[[ 14  17  11  13  21  -5  19  23  20  19   3  13]
 [  2  13  -4   9 -10 -29   7   7   0  15  -8   6]
 [-31 -59   0 -38  -5  69 -51 -54 -34 -59  16 -38]
 [  3  -6  11  -2  20  24   0   4   8  -4   9  -1]
 [  7   2  10   3  19  12   7  11  13   4   6   4]
 [ 24  39  19  30  31 -34  37  46  33  48  -2  27]
 [ 17  19   8  13  19  -6  22  25  22  19   2  15]
 [ -4   1  -8   0 -14 -13  -3  -6  -9   0  -5  -1]]
:
[[ 13   3  19  20  23  19  -5  21  13  11  17  14]
 [  6  -8  15   0   7   7 -29 -10   9  -4  13   2]
 [-38  16 -59 -34 -54 -51  69  -5 -38   0 -59 -31]
 [ -1   9  -4   8   4   0  24  20  -2  11  -6   3]
 [  4   6   4  13  11   7  12  19   3  10   2   7]
 [ 27  -2  48  33  46  37 -34  31  30  19  39  24]
 [ 15   2  19  22  25  22  -6  19  13   8  19  17]
 [ -1  -5   0  -9  -6  -3 -13 -14   0  -8   1  -4]]

[[ 14  51   2 -16  19  -9   5  -7   9   4 -39  -1   3 -24]
 [ 17 -56  36  10 -37  21  17   8  -8  19  26 -15 -40 -36]
 [  5  70 -19 -17  21 -21   3   7  11  14 -39   9  21 -19]
 [  4 -11   4   7  -9  -1  17 -10  -7  -2  13  -2 -15  -1]]
:
[[-24   3  -1 -39   4   9  -7   5  -9  19 -16   2  51  14]
 [-36 -40 -15  26  19  -8   8  17  21 -37  10  36 -56  17]
 [-19  21   9 -39  14  11   7   3 -21  21 -17 -19  70   5]
 [ -1 -15  -2  13  -2  -7 -10  17  -1  -9   7   4 -11   4]]

[[ 19  -3   2  -4   1  19 -72   7]
 [ 61   9   0 -12  30  38  -8   0]
 [ 39   6   2  -2  13 -25  27  14]
 [ 44   1  13   4  -9 -45  64  32]
 [ 36  10   5 -27   1 -39 -21  -3]
 [-12  -2  -1  -8  -3  23  24  -1]
 [-11   2 -11  24  13  29 -18  10]]
:
[[  7 -72  19   1  -4   2  -3  19]
 [  0  -8  38  30 -12   0   9  61]
 [ 14  27 -25  13  -2   2   6  39]
 [ 32  64 -45  -9   4  13   1  44]
 [ -3 -21 -39   1 -27   5  10  36]
 [ -1  24  23  -3  -8  -1  -2 -12]
 [ 10 -18  29  13  24 -11   2 -11]]

[[-37 -27]
 [-33 -58]
 [ 75  34]]
:
[[-27 -37]
 [-58 -33]
 [ 34  75]]

[[ 28  16]
 [-47   4]
 [ 51 -77]
 [ 58 -31]
 [-26 -68]
 [-39  27]
 [ 72 -66]
 [-33   5]
 [-20 -72]
 [ 18 -76]]
:
[[ 16  28]
 [  4 -47]
 [-77  51]
 [-31  58]
 [-68 -26]
 [ 27 -39]
 [-66  72]
 [  5 -33]
 [-72 -20]
 [-76  18]]

[[ -7  15  15  47   4   1   8  -2   6]
 [ 22   1   3  -2 -57 -17  50  -6 -47]
 [ -3 -11 -28 -33  -2   0 -12  14  -8]
 [ -1  -4  -2   4  -7 -50  -8 -43  -7]]
:
[[  6  -2   8   1   4  47  15  15  -7]
 [-47  -6  50 -17 -57  -2   3   1  22]
 [ -8  14 -12   0  -2 -33 -28 -11  -3]
 [ -7 -43  -8 -50  -7   4  -2  -4  -1]]
